Some points, each followed by its number:
[ -14   -9  -83  -59  -57  -90   39    2   77  -73   34   55   22   20
 -100   40] 0
[109  11   2 -28 -27  17 -13 -26 -75 -11   3 -80 -16 -11  36 -31] 1
[ -7 -54  95  16 -18 -15  24 -29 -27 -48  16 100   6  80 -11 -65] 2
[-25  58 -26 -17 -35  21 -53  55 -19 -17   6 -61 -18  23 -26 -19] 3
[-52   1 -14 -11  15 -36 -47  32  -4 -54 -34 -22  33  19 -41  51] 4
[ 59  -8   3 -18   6 -13 -42  -3 -18   4 -27 -74  15  82 -24  -7] 5
[-16  20 -36  -1 -26  40 -28  27 -45 -33  17 -54  25 -28   0 -43] 6
[-127  -27   16  -24  -30   40   10   -1   42   -7  -26   30   34  -14
  -44  -25] 7
[-29 -31  23 -22 -25  53  37 -19  17  36  -9  -9  -4 -19  33 -39] 8
[ 29 -24 -88 -57 -37 -66 -11   4  31 -57  27   3  32  -7 -71  61] 9
[-56  -1  32  11  18  57   5  41 -33  12  -7  23 -66   5  27   1] 10
[-37 -55  11  65  56  50  28  -9 -12  80   6  64  11 -40  24 -13] 11
[ 58  -7 -64  36  27   6 -14  11  14  23  58  21   5 -49  -6   2] 12
[127  56 -49 -52   1 -29 -37  14 -49 -27  34 -24 -41 -48   4  24] 13
[ 31  58   3 -26 -16  -1 -14 -18  -6   3  -1 -80 -12 -27  58 -18] 14
[-19 -17  37  38 -52   1 100 -31 -15  -8  30 126 -43  -6  30  17] 15
[ 40 -10  13  -9   3  -9 -43  -3  -6  -8 -17 -72  30  90 -26 -16] 16
Which three points above are nearest to each new point? Their numbers follow each, nearest first.
[-110   -5   17    0   -3   35  -17   20   25    8    4   -6   25    1
   -6  -22] ~ 7 8 10
[ 77  -1 -41  16  17  -6  11 -15  34  25  58  14   1 -43  14 -26] ~ 12 14 8
[ 70   0 -48  22  14  -5   9  -8  27  23  61  24  -6 -48  15  -7] ~ 12 13 14
[-63 -21   7 127  58  42  16   4 -27 113 -28  22  17  42  -7  15] ~ 11 10 8
[ -42    4   -5 -110    7  -22  -58   14   -5   -5  -14  -40    9  -94
   20   96] ~ 4 14 9
[ -4  16 -50   5 -21  54 -29  30 -45 -32  22 -60  28 -21  -6 -64] ~ 6 3 14
[ 87  13  10 -34 -27  34  -5 -28 -46  -4   2 -91 -17  -4  46 -42] ~ 1 14 5
[127 -12 -72  83  -4 -71  61 -64 -34  -5  36  13  35  41 -13   8] ~ 12 5 1
[  -4  -10  -95  -57  -60  -90   40   -2   97  -75   54   60   25   20
 -107   37] ~ 0 9 4
[ -7  53 -24 -36 -34  19 -45  49 -18 -19  -2 -64 -23  15 -20 -29] ~ 3 6 14
[-31 -55   9  87  23  84  49 -19 -11 101  -8  40   6  77 -20 -63] ~ 11 8 10
[-62  -9  46  12  19  54  -1  43 -34  11 -20  22 -63  14  32  10] ~ 10 8 11
[-16 -54 105  16 -28 -27  39 -33 -23 -64  15 111   8  76  -5 -53] ~ 2 15 8
[ 19 -18 -44  34  27 -32  33 -15  26  69  23  41  20  15 -34  29] ~ 12 11 8
[ 22  20  40  11   8 -42  11 -46 -50 -19 -61  -3   9  -7  35  37] ~ 14 4 5
[-71  15   8 -36   6 -31 -37  20  30 -51 -26 -16  23  17 -32  36] ~ 4 3 7
[-33 -33  13  62  53  41  29 -10  -1  77   4  52  -3 -38  26  -2] ~ 11 10 8
[-11 -61  97  24  -9 -30  15 -29 -33 -47  12 109  17  78 -20 -51] ~ 2 15 10
[-127  -27   23  -29  -17   39    1    4   51    3  -36   22   34   -1
  -43  -22] ~ 7 8 4
[123  30   0  59 -16 -67  65 -77 -90 -12  30  39   7 -15  62 -33] ~ 1 12 13
[123  17   9 -27 -23  36  -9  -9 -70   2  -1 -99 -40 -16  60 -40] ~ 1 14 13
[-14 -21  14 -15 -19  32  30 -26  11  35  -5 -10   0 -22  29 -31] ~ 8 14 10
[ -5 -51  -1   8   6  -8  11 -21  27  37  -2  -8  38  16 -27  -4] ~ 8 16 5
[  8  16 -59  44  43  37 -37  26 -38 -19 -10 -25  40  14 -37 -41] ~ 6 3 12
[-11 -51   7   1   4  -7  15 -26  40  44  12  -3  37  20 -29 -11] ~ 8 16 7
[ 97  12 -55 -45  18 -25  -3 -11  19 -38  -7 -19 -10 -51   1  66] ~ 13 9 12
[-116   36   76   18  -85   36   21    4   89  -37   21  -37    8  108
  -21 -119] ~ 7 8 3
